(in the rows, 128 means zero)
Named moves (each a turn or a mirror), then the moves between two rows, first move first; the first pair answered
move pamiv:
[146 111 113 126 130 130 135 116 114 122 136 128 115 130 108 110 129 106
 116 113 110 131 131 136 121 123 106] => [152 107 109 135 133 142 140 121 114 124 126 128 125 138 120 106 129 112
 112 117 104 134 126 131 117 124 113]
[121 127 108  64  76 111 125  96 115 127 117 104 135 138  91 115 117 118
 133 123 148 112 177 164 148 134 168] => [130 113 103  91  86 150 144 106 117 138  81  97 170 159 140 111 127 138
 112 133 126 128 156 151 136 139 193]
[140 140 136 139 120 101 122 130 138 162  92 100 116 104 121 137  93 129
  98 141 142 108 167 154 153 137 146] => [141 134 136 147 122 115 128 136 139 167  83  99 124 110 136 136  95 136
  92 144 135 111 159 150 149 139 151]
[143 103 108 146 144 152 120 143 124 114 155 164 174  95 127 112 144 126
 116  82 102 125  98 109 148 147 115] => [138 110 109 134 142 134 112 138 121 107 169 167 157  87 104 112 140 117
 127  76 110 115 108 116 153 143 102]
move Malig:
[110  94 108 155 164 167 118 142 155 166  70 185 146 167  98 127 157 159
 160 153 110 114 104 151  94 150 140] => [122  89 111 158 151 173 129 140 142 179  53 171 159 159 128 119 148 163
 135 152 106 106 104 150  97 150 145]
[134 114 109 104 116 123 134  98 134 147  84 103 135 111 138  99 101 109
 119 111 129 110 141 139 133 127 148] => [116 122 108  99 140 112 112 102 157 123 113 120 111 122  89 112 116 102
 159 111 139 118 143 143 121 133 136]
[147 128 143 107 103 154 139 108 133 132 129 120 113 125 162 119 119 155
 131 126 142 132 134 133 134 105 137] => [135 133 142 104 118 146 123 111 149 115 146 130  98 133 129 127 131 151
 158 126 148 141 137 137 129 110 130]
[133 123 126 129 139 107 132 105 128 140 115 145 131 125 118 133 147 107
 123 158 138  95 114 106 128 134 107] => [133 123 128 127 139 109 134 105 128 141 116 145 132 124 123 131 144 109
 121 156 137  94 116 108 131 133 110]
move paf:
[ 89 150 122 161 164 110 149 127 123 107 144 138 122 175 115 116 123  86
 152 107 148 130 116 106 139 128 106] => [ 90 144 119 154 165 118 147 122 134 102 148 138 116 180 113 116 123 100
 161 109 156 141 115 107 134 125 108]
[162 103 157 102  95 130 153  90 172 140 158 122 121 102 146  93 141 185
 133 153 158 116 145 173 125 123 139] => [162 111 160  99  83 114 164  95 142 151 148 114 128  90 151  92 130 163
 112 143 150  96 147 176 138 126 134]
[137 135 117 121 131 151 152 152 110 109 168 141 143 137 139 130 155  77
 137 105  91 126  86 101 143 124 101] => [135 128 118 120 141 162 144 152 127 105 175 146 139 145 133 133 161  91
 150 109  98 142  82 102 132 124 101]
move Kib:
[131 139 126 142 156 103  76 148 160 148  81 157 109 115 110 142 131 151
 123 153 145 125 120 146 135 143 146] => [127 144 126 154 160 106  81 159 149 148  85 165 119 111 115 141 138 140
 117 153 133 120 109 137 137 152 140]
[116 132 136 146 156 138 105 155 149 119 130 138 136 137 109 134 152 114
 151 137 101 135 127 129 113 144 112] => [119 128 136 144 155 147 104 149 154 117 143 141 132 137 112 135 153 118
 153 134 107 138 125 128 113 139 109]
[107 154 130 128 152 108 107 139 126 115 130 159 115 131 113 111 142 144
 167 145 156 109 155 135 122 122 126] => [105 158 128 131 157 105 107 144 119 119 125 161 121 133 112 113 143 136
 161 145 149 106 154 131 124 126 127]
[147 131 145 131 110 126 125 115 137 149 137 131 130 107 143 116 104 149
  98 137 136 112 127 126 133 115 123] => [145 132 143 128 111 122 122 116 138 146 130 125 131 109 140 116 101 149
 102 137 141 111 132 133 132 114 129]
move zad:
[115 151  96 131 149 112 149 152 125  93 146 133 128 138 108 143  99  70
 158 175 138 133 123  98 134 157 118] => [114 152  98 132 150 105 143 153 128  96 146 138 124 135 104 141  97  71
 159 179 141 129 125  99 134 156 117]
[149 105 105 105 151 188 127 111 169 104 125 106 116 148 149 103 126 161
 141 118 120 179  96 107 130 120 118] => [147 110 101 116 157 193 136 120 154 107 123 110 131 149 158 105 134 147
 130 114 103 173  84  96 133 128 117]
[124 120 128 125 162 107  85 122 194 127 113 133 107 141  78 124 139 179
 158 128 148 142 153 167 114 113 149] => [127 111 118 107 148 125 105 112 189 107 111 109 111 161  93 126 136 173
 163 110 145 163 152 165 111 107 155]
Now pairs of rows:
Each pair is two moves apart.
[158 130 149  84  65 127 149  92  95 136 157 132 152 109 124 151 136 119
  80 118 145 121 112  94 155  94 135] => [156 137 152  97  74 120 145 104  89 145 157 145 158 101 123 153 141 113
  75 123 139 112 107  89 158 104 130]
zad, zad
[122 133 141 140 136 117 137 154  99 124 117 141 146 127 105 121 128  90
 113 129 104 102 124 108 136 150 123] => [126 126 139 152 143 134 138 153 108 130 107 144 156 129 126 116 132 107
 111 137  99 114 114  99 129 150 128]
paf, Malig
[139 140 140 105 112  89 118 123 114 149 150 125 103  92 114 123 106 104
 115 117 144 110 157 124 145 120 100] => [138 139 137 100 108  87 123 123 108 147 139 115 107  99 109 123 103  97
 117 114 143 108 159 130 144 121 105]
zad, Kib
[105 127 105 131 121 126 152 125 120 108  72  50 144 170 150 112  96 104
 102 112 116 118 141 138 120 132 184] => [ 92 142 109 107 115  93 142 118 104  96 108  57 120 156 109 119  93  70
 118  97 125 101 153 143 134 130 161]
pamiv, zad
[141 124 134 157 117 147 134 127 120 142 122 138 140 118 169 116 129 157
  96 145 120 124 116 107 124 125 123] => [122 131 138 150 144 129 105 129 151 121 152 162 112 124 112 130 148 158
 139 147 135 131 121 112 116 130 110]
zad, Malig
[101 135 133 103 146 122 119 146 154 107 168 170 121 129  90 149 157 140
 167 141 138 147 121 133 132 135 117] => [112 119 124 116 146 158 133 150 170 112 133 152 146 149 130 146 158 169
 155 153 129 168 113 128 117 134 143]
pamiv, Kib
[125 141 103 116 151  99 154  95  69  99  96 147 167 119 144 112 138 119
  86 129  66 112 144 106 142 155 133] => [112 146 104 108 177 105 129  94  97  73 153 176 140 127 107 126 164 116
 134 125  74 133 132  94 131 157 104]
Malig, Kib
[155 106 126 100 108 146 142 114  96 114  92  77 160 153 144 146 108 130
 106 102 113 144 121 120 119 113 177] => [134 111 124  80 123 121 120 110 115  84 126  87 125 160  83 163 118 114
 152  95 130 153 133 129 117 114 163]
Malig, paf
